In the rows, zero is written as 128.
Each path below is one point turned by a fixed rotation once a step. After each direction that follows a path, write how fast that rotation turns it, in degrees per step (0 if it stays still).
Each turn is a multiple of 5 degrees from 10 to 175, or 0.
Each row of a path follows its step; steps can be skipped.
path 1
step 2: [133 136 136 134 130 131 138 121 131 115 139 127 125 121 126 116 125 142
 110 119 123 138 123 132 132 135 132 117 131 124 123 130 122 134 119 122
 128 132 131 122 121 116 114 120 142 139 132 120 133 130 124 123 121 129
 137 144 124 132 132 132 138 138 132 134 132 116 117 132 129 120 126 146
 126]
step 4: [123 126 131 133 131 127 117 132 135 131 112 120 126 131 131 135 135 137
 128 129 125 140 133 124 128 129 119 124 126 126 134 128 130 155 124 142
 134 126 118 136 123 125 138 134 134 125 142 121 108 131 120 134 134 125
 129 116 131 130 129 127 137 130 118 123 128 125 124 134 107 135 138 120
 138]
step 5: [118 132 124 111 131 121 123 112 126 126 143 145 133 121 128 120 143 128
 136 136 134 141 127 128 139 130 130 127 125 133 131 139 126 128 127 128
 135 125 141 125 106 136 127 134 132 124 127 119 135 130 134 131 126 136
 121 119 133 141 126 126 139 133 132 144 132 130 128 120 129 129 134 128
 112]
step 6: [131 116 119 129 133 122 121 134 125 120 134 118 130 124 144 135 126 116
 124 122 128 118 127 132 109 121 131 137 132 133 123 123 117 127 122 122
 125 119 133 134 127 129 124 135 107 121 132 137 130 126 140 124 134 125
 127 140 135 128 118 132 127 134 125 127 130 146 134 128 127 146 143 140
 126]
step 7: [107 135 145 132 124 134 126 124 137 130 130 129 123 134 137 142 117 144
 122 115 127 137 133 130 126 122 124 116 139 122 132 131 126 131 124 144
 133 140 131 127 138 117 125 130 125 138 127 127 128 125 128 128 126 125
 137 127 133 121 121 119 129 112 138 124 119 130 133 118 141 131 139 126
 125]
step 12: [118 132 138 132 134 125 136 144 138 132 141 133 132 124 130 122 120 135
 139 130 129 128 129 127 139 131 119 123 126 117 119 129 122 114 134 126
 131 136 126 131 126 142 119 139 124 126 131 125 138 134 117 136 137 115
 119 129 112 125 125 127 137 115 129 123 122 138 132 137 110 131 129 119
 116]
step 15: [128 137 126 135 125 123 147 121 114 125 135 126 118 142 124 124 127 122
 131 123 105 133 141 118 128 126 129 130 131 133 123 135 124 128 137 148
 118 128 129 134 118 122 125 118 124 140 120 133 136 139 125 131 129 116
 128 125 121 130 121 131 130 122 123 128 130 126 131 133 123 129 102 128
 126]
step 16: [123 135 121 141 124 122 125 130 118 129 111 115 128 136 125 114 134 120
 132 129 131 129 120 132 119 133 122 116 118 127 131 130 140 133 138 113
 131 127 125 119 113 124 127 113 125 136 123 132 117 124 121 123 123 127
 125 127 125 117 133 133 129 145 132 125 116 121 120 118 125 126 143 137
 133]
step 17: [119 130 132 129 122 124 135 136 143 130 133 128 141 117 133 112 136 125
 126 134 128 128 113 128 129 122 138 136 121 122 125 126 142 133 112 136
 133 133 115 134 139 127 128 129 123 120 134 128 115 123 123 128 120 130
 124 126 120 144 128 132 145 127 126 130 139 135 121 113 131 120 117 126
 122]
[127 130 130 128 132 128 127 128 127 127 126 127 124 126 129 130 129 127
 129 127 127 127 130 125 129 128 127 127 127 131 127 127 128 132 131 129
 126 130 128 133 129 128 127 128 127 126 123 130 129 128 129 129 127 125
 124 128 130 129 126 129 126 129 130 130 128 130 125 126 131 129 131 127
 123] : 45
[132 130 128 127 125 128 130 128 124 129 126 125 129 126 126 127 127 130
 127 128 124 128 131 131 129 127 130 131 128 127 128 123 127 131 128 128
 127 129 129 131 126 125 128 130 126 128 128 125 127 131 128 130 128 128
 128 131 129 130 127 128 127 126 126 124 132 129 128 125 126 127 131 129
 129] : 160
